[[122 121 132 125 120 125 121 128 120 124 123 122 138 130 126 128]
 [121 122 133 124 120 124 121 128 120 124 123 122 138 130 125 128]
 [121 122 132 125 120 125 121 128 119 124 122 122 138 130 127 128]
 [150 148 114 136 150 138 152 128 154 140 142 147  99 123 133 127]]
->
[[150 148 114 136 150 138 152 128 154 140 142 147  99 123 133 127]
 [122 121 132 125 120 125 121 128 120 124 123 122 138 130 126 128]
 [121 122 133 124 120 124 121 128 120 124 123 122 138 130 125 128]
 [121 122 132 125 120 125 121 128 119 124 122 122 138 130 127 128]]

[[136 121 136 143 136 141 143 128 128]
 [126 132 128 132 124 128 127 130 134]
 [131 130 131 135 132 135 134 133 128]
 [115 147 116 135 127 129 129 152 135]
 [110 149 112 137 123 126 127 153 141]
 [126 140 126 127 125 123 122 139 129]
 [137 133 135 130 134 129 130 137 122]
 [145 110 145 144 139 145 147 117 124]]
->
[[145 110 145 144 139 145 147 117 124]
 [136 121 136 143 136 141 143 128 128]
 [126 132 128 132 124 128 127 130 134]
 [131 130 131 135 132 135 134 133 128]
 [115 147 116 135 127 129 129 152 135]
 [110 149 112 137 123 126 127 153 141]
 [126 140 126 127 125 123 122 139 129]
 [137 133 135 130 134 129 130 137 122]]

[[123 138 134 113 123]
 [137 142 115 127 125]
 [124 134 117 132 121]
 [124 102 139 143 136]
 [123 107 137 140 135]
 [124 134 136 115 125]
 [141 138 114 132 128]]
->
[[141 138 114 132 128]
 [123 138 134 113 123]
 [137 142 115 127 125]
 [124 134 117 132 121]
 [124 102 139 143 136]
 [123 107 137 140 135]
 [124 134 136 115 125]]

[[130 132 132 132 131 129 134 133 130 133 134 129 130 131 131]
 [138 128 130 131 115 135 138 128 140 127 132 133 131 131 145]
 [138 113 122 112 154 143 113 124 141 125 121 111 110 108 128]]
->
[[138 113 122 112 154 143 113 124 141 125 121 111 110 108 128]
 [130 132 132 132 131 129 134 133 130 133 134 129 130 131 131]
 [138 128 130 131 115 135 138 128 140 127 132 133 131 131 145]]

[[107 109 136 127 129 130 140 144 149]
 [110 122 129 117 127 147 142 127 140]
 [136 136 119 123 113 124 109 120 119]
 [108 108 135 130 130 127 141 148 150]
 [150 135 132 126 124 143 150  98 125]
 [123 130 125 145 139 104 107 142 127]]
->
[[123 130 125 145 139 104 107 142 127]
 [107 109 136 127 129 130 140 144 149]
 [110 122 129 117 127 147 142 127 140]
 [136 136 119 123 113 124 109 120 119]
 [108 108 135 130 130 127 141 148 150]
 [150 135 132 126 124 143 150  98 125]]

[[129 126 110 156]
 [142 140 138 121]
 [102 121 134 128]
 [137 135 134 123]]
->
[[137 135 134 123]
 [129 126 110 156]
 [142 140 138 121]
 [102 121 134 128]]
---
[[131 113 132 152 124 124 136]
 [150 128 125 132 124 117 131]
 [141 110 128 137 124 129 118]
 [129 116 131 133 119 123 124]
 [134 125 129 124 109 129 140]]
->
[[141 110 128 137 124 129 118]
 [131 113 132 152 124 124 136]
 [129 116 131 133 119 123 124]
 [134 125 129 124 109 129 140]
 [150 128 125 132 124 117 131]]

[[118 112 113]
 [107 108 107]]
->
[[107 108 107]
 [118 112 113]]

[[111 112 111 112 114 110 132 134 102 139 117 138 152 108 133 111]
 [107 111 135 143 123 118 121 141 100 148 112 120 141 105 108 125]
 [111 126 118  99 120 118 119 115 129 120 134 144 122 132 117 118]
 [138 120 151 146 144 144 107 138 145 105 119 122 112 137 113 146]
 [113  99 149 136 111 123 136 146 107 156 109 118 151 149 133 121]
 [151 144 119 134 143 149 141 123 139 132 152 127 148 154 145 133]]
->
[[113  99 149 136 111 123 136 146 107 156 109 118 151 149 133 121]
 [107 111 135 143 123 118 121 141 100 148 112 120 141 105 108 125]
 [111 112 111 112 114 110 132 134 102 139 117 138 152 108 133 111]
 [138 120 151 146 144 144 107 138 145 105 119 122 112 137 113 146]
 [111 126 118  99 120 118 119 115 129 120 134 144 122 132 117 118]
 [151 144 119 134 143 149 141 123 139 132 152 127 148 154 145 133]]

[[121 122 128 113 108 131 111 121 111 135]
 [132 116 117 120 138 125 147 145 151 139]
 [131 117 124 110 128 124 131 134 135 141]
 [133 119 119 126 138 125 145 145 150 137]
 [123 135 135 127 115 128 113 115 112 125]
 [119 137 122 137 116 129 128 132 138 129]
 [132 136 142 132 129 126 116 112 110 120]
 [125 134 136 125 116 128 109 112 105 124]
 [130 129 122 130 129 121 138 136 145 136]]
->
[[132 116 117 120 138 125 147 145 151 139]
 [131 117 124 110 128 124 131 134 135 141]
 [133 119 119 126 138 125 145 145 150 137]
 [121 122 128 113 108 131 111 121 111 135]
 [130 129 122 130 129 121 138 136 145 136]
 [125 134 136 125 116 128 109 112 105 124]
 [123 135 135 127 115 128 113 115 112 125]
 [132 136 142 132 129 126 116 112 110 120]
 [119 137 122 137 116 129 128 132 138 129]]

[[127 128 128 126 126 128 126 126 126 129]
 [130 125 138 128 133 126 126 131 126 134]
 [125 124 130 124 127 124 123 124 122 134]
 [117 115 131 115 123 114 113 117 111 143]
 [134 134 126 135 131 136 136 134 137 120]
 [142 142 130 145 138 146 146 143 149 115]
 [128 131 123 129 126 130 130 128 130 122]
 [122 122 125 121 123 120 121 121 119 131]
 [115 119 121 114 117 115 115 115 113 135]]
->
[[117 115 131 115 123 114 113 117 111 143]
 [115 119 121 114 117 115 115 115 113 135]
 [122 122 125 121 123 120 121 121 119 131]
 [125 124 130 124 127 124 123 124 122 134]
 [130 125 138 128 133 126 126 131 126 134]
 [127 128 128 126 126 128 126 126 126 129]
 [128 131 123 129 126 130 130 128 130 122]
 [134 134 126 135 131 136 136 134 137 120]
 [142 142 130 145 138 146 146 143 149 115]]

[[124 127 124 124 137 130 121 129 121 132 130 134 122 133]
 [126 129 143 140 150 128 144 131 130 118 131 139 131 129]
 [155 115 133 118 128 124 121 126 110 101 102 121 108 121]]
->
[[155 115 133 118 128 124 121 126 110 101 102 121 108 121]
 [124 127 124 124 137 130 121 129 121 132 130 134 122 133]
 [126 129 143 140 150 128 144 131 130 118 131 139 131 129]]

[[137 136 137 137 136 136 120 116 136 136 137 136 137]
 [132 132 132 132 132 132 118 119 132 132 132 132 132]
 [151 150 150 150 151 151 119 116 150 151 151 151 151]
 [134 134 134 134 134 134 120 116 134 134 134 134 134]
 [129 130 130 129 129 129 115 121 129 129 129 129 129]
 [133 133 133 133 133 133 116 120 133 133 133 133 133]
 [143 143 143 143 143 143 116 119 143 143 143 143 143]]
->
[[129 130 130 129 129 129 115 121 129 129 129 129 129]
 [132 132 132 132 132 132 118 119 132 132 132 132 132]
 [133 133 133 133 133 133 116 120 133 133 133 133 133]
 [134 134 134 134 134 134 120 116 134 134 134 134 134]
 [137 136 137 137 136 136 120 116 136 136 137 136 137]
 [143 143 143 143 143 143 116 119 143 143 143 143 143]
 [151 150 150 150 151 151 119 116 150 151 151 151 151]]

[[156 155 130 123 155 155 155 155 155 155 126]
 [123 122 111 143 123 123 122 122 122 120 145]
 [142 143 143 113 142 142 143 142 143 144 113]]
->
[[123 122 111 143 123 123 122 122 122 120 145]
 [142 143 143 113 142 142 143 142 143 144 113]
 [156 155 130 123 155 155 155 155 155 155 126]]

[[150 150 149 149 150]
 [107 107 108 108 107]]
->
[[107 107 108 108 107]
 [150 150 149 149 150]]
